In the rows, zero is written as 128.
Each path is a new rotation, seen through one point. The rows after it are directions, each followed by how far the rotation turns it, in degrees each step (0 if it stays put).
Each turn is a multiple of 5 degrees from 10 to 175, or 0.
Each row of a path follows its step; steps can be skipped.
path 1
step 0: [115 135 133 118 119 130 132 130 128 127 124 119 126 137 124 120 128 133
 123 142 137 112 145 119 123 134 135 129 133 121 122 129 138 110 127]
step 1: [122 130 119 108 146 128 125 134 121 120 126 128 123 132 121 111 122 137
 128 141 118 121 132 123 134 132 130 133 138 123 113 126 130 122 134]
step 2: [113 133 130 124 121 128 130 129 141 132 121 124 131 128 114 113 129 124
 124 143 120 109 129 127 136 131 133 121 132 134 121 131 134 111 140]
step 3: [129 132 130 113 134 126 124 128 123 129 129 131 124 129 117 112 136 127
 122 133 132 116 148 127 128 138 138 141 135 120 121 116 133 117 138]
step 4: [114 130 125 116 136 129 131 135 128 144 125 124 128 135 119 107 128 124
 138 146 112 113 128 124 129 125 129 131 128 127 123 118 131 125 127]
step 5: [123 125 127 118 136 130 123 125 135 133 129 126 125 122 122 118 128 117
 121 138 133 112 130 140 121 133 126 130 131 132 111 119 137 114 146]
step 6: [123 120 134 114 133 125 133 131 128 135 131 126 140 142 118 116 129 129
 125 139 121 114 138 131 123 129 138 147 116 122 127 120 129 118 129]
step 7: [119 127 117 128 143 132 130 130 126 136 134 137 130 133 118 119 127 125
 129 154 129 117 122 138 124 131 122 139 138 131 124 117 134 125 139]
step 8: [121 124 138 112 122 125 135 129 133 144 141 124 130 136 125 125 117 127
 127 135 128 114 133 134 123 136 123 136 126 135 129 127 139 110 142]
step 9: [118 117 125 122 138 137 131 131 125 130 133 130 136 144 124 127 132 133
 125 145 134 125 135 128 126 134 121 149 133 121 112 119 134 115 125]
Directions:
[122 129 128 125 127 128 128 134 125 128 130 132 125 128 128 130 130 131
 127 130 125 127 122 129 128 127 127 125 127 127 126 125 129 138 130]
125
[126 124 127 129 126 127 129 129 133 135 126 129 128 129 127 125 131 133
 130 130 127 127 129 129 131 128 129 129 124 130 127 135 128 130 122]
160
[131 128 128 129 132 126 132 128 129 133 127 126 129 127 129 126 127 123
 124 130 129 129 129 135 122 124 128 129 123 127 129 127 129 133 129]
35
[125 130 129 128 129 128 123 124 125 126 127 130 129 134 133 128 132 129
 129 132 129 128 132 130 127 129 133 130 129 124 132 127 127 131 125]
120
path 2
step 0: [118 132 130 137 117 115 131 132 138 117 125 118 136 134 125 133 137 120
 138 134 116 117 129 128 114 109 147 123 126 128 138 130 128 128 119]
step 1: [122 125 126 133 116 118 120 126 135 140 135 133 115 126 125 127 121 126
 143 142 128 121 125 141 144 116 123 129 116 134 134 124 107 128 121]
step 2: [124 127 124 129 126 146 126 111 125 135 128 134 107 137 132 118 120 113
 128 125 122 123 119 123 133 126 118 140 147 135 135 117 130 121 126]
step 3: [123 134 114 132 113 137 137 125 124 125 126 116 136 131 126 124 141 138
 134 115 129 125 128 123 113 145 124 143 132 134 146 118 128 128 133]
step 4: [131 119 123 127 134 114 118 137 137 135 131 124 133 148 129 126 137 129
 148 135 123 112 136 123 116 143 131 134 109 129 127 130 134 128 132]
step 5: [118 128 121 135 129 120 127 117 127 138 128 120 129 129 126 118 113 123
 140 140 119 108 130 134 123 122 140 113 139 119 118 128 132 133 113]
step 6: [116 121 123 135 113 117 137 128 126 134 118 136 121 113 123 114 125 132
 121 124 127 110 125 123 150 122 120 130 132 135 135 118 124 136 127]
step 7: [129 109 120 128 122 124 116 132 131 118 128 132 120 135 121 135 133 118
 120 118 119 128 114 121 121 128 122 140 135 143 142 115 138 121 119]
step 8: [132 132 119 121 119 135 128 134 143 136 136 113 146 138 137 132 134 127
 137 134 129 129 129 143 118 136 133 128 134 136 144 117 122 130 113]
step 9: [133 135 134 127 123 126 137 125 148 142 126 137 127 144 134 129 119 124
 139 136 137 100 128 128 130 129 130 127 121 118 136 128 130 125 139]
Directions:
[130 124 125 132 128 132 130 128 130 128 127 130 128 124 126 129 125 127
 125 126 124 129 128 123 130 133 127 134 131 128 129 133 123 128 125]
85
[130 128 128 126 129 130 133 125 126 127 121 127 131 132 131 124 129 123
 126 128 132 126 132 128 131 126 129 127 133 124 131 127 125 131 127]
115
[130 132 129 124 128 125 121 129 130 125 126 129 130 128 130 129 131 129
 132 134 128 129 128 127 128 131 133 129 129 126 131 133 127 129 123]
90
[128 127 127 124 130 133 125 125 129 127 130 130 125 129 127 131 131 133
 123 130 130 127 130 133 127 127 123 133 132 129 132 125 128 131 126]
70
path 3
step 0: [120 122 140 125 126 138 131 126 135 132 138 124 128 130 122 132 116 118
 129 123 134 141 144 120 132 116 128 108 131 148 130 121 122 137 124]
step 1: [121 119 128 124 131 144 131 140 123 128 136 128 135 120 123 134 115 133
 135 133 137 141 136 116 126 122 118 116 107 122 123 131 125 134 118]
step 2: [118 121 120 122 132 126 124 136 130 133 115 122 125 119 126 122 116 125
 123 140 124 134 121 120 122 122 120 113 114 103 124 120 135 125 124]
step 3: [130 135 124 122 121 123 119 143 134 132 115 139 130 131 137 113 121 124
 126 119 106 124 118 114 121 121 131 126 125 112 130 125 133 131 124]
step 4: [130 140 134 125 123 135 127 121 129 147 127 135 132 126 135 109 129 116
 124 116 116 126 115 120 137 118 125 128 143 126 143 134 119 132 126]
step 5: [135 122 126 130 123 140 128 122 115 138 134 128 133 130 134 127 129 112
 124 127 122 126 136 122 144 121 118 137 121 136 142 151 123 132 132]
step 6: [129 120 116 129 138 126 136 128 117 137 138 123 132 124 121 126 138 114
 121 134 124 127 143 127 141 149 116 127 119 118 128 138 129 135 136]
step 7: [138 123 110 131 127 121 127 138 133 121 125 124 131 125 117 125 136 114
 121 124 125 109 142 125 128 140 127 116 121 130 128 114 139 131 140]
step 8: [141 134 124 128 128 133 130 140 138 118 133 133 138 117 120 113 140 130
 133 111 131 117 129 132 119 129 128 119 127 128 128 113 112 125 138]
step 9: [131 126 132 129 122 132 126 129 132 119 121 119 128 122 127 118 136 127
 130 120 135 141 129 138 121 108 118 123 124 138 138 128 109 114 143]
Directions:
[128 125 134 129 127 128 132 124 125 127 125 133 124 129 130 123 128 130
 128 129 124 130 125 125 125 131 128 129 130 130 134 131 129 126 131]
60
[124 133 130 125 131 128 127 131 130 128 130 125 129 128 131 128 124 126
 131 127 131 126 130 127 128 129 128 129 129 133 135 131 123 123 127]
80
[131 126 126 132 126 126 122 127 129 122 128 128 127 132 130 130 123 127
 126 126 127 126 131 127 126 123 125 129 124 131 132 129 132 131 128]
160
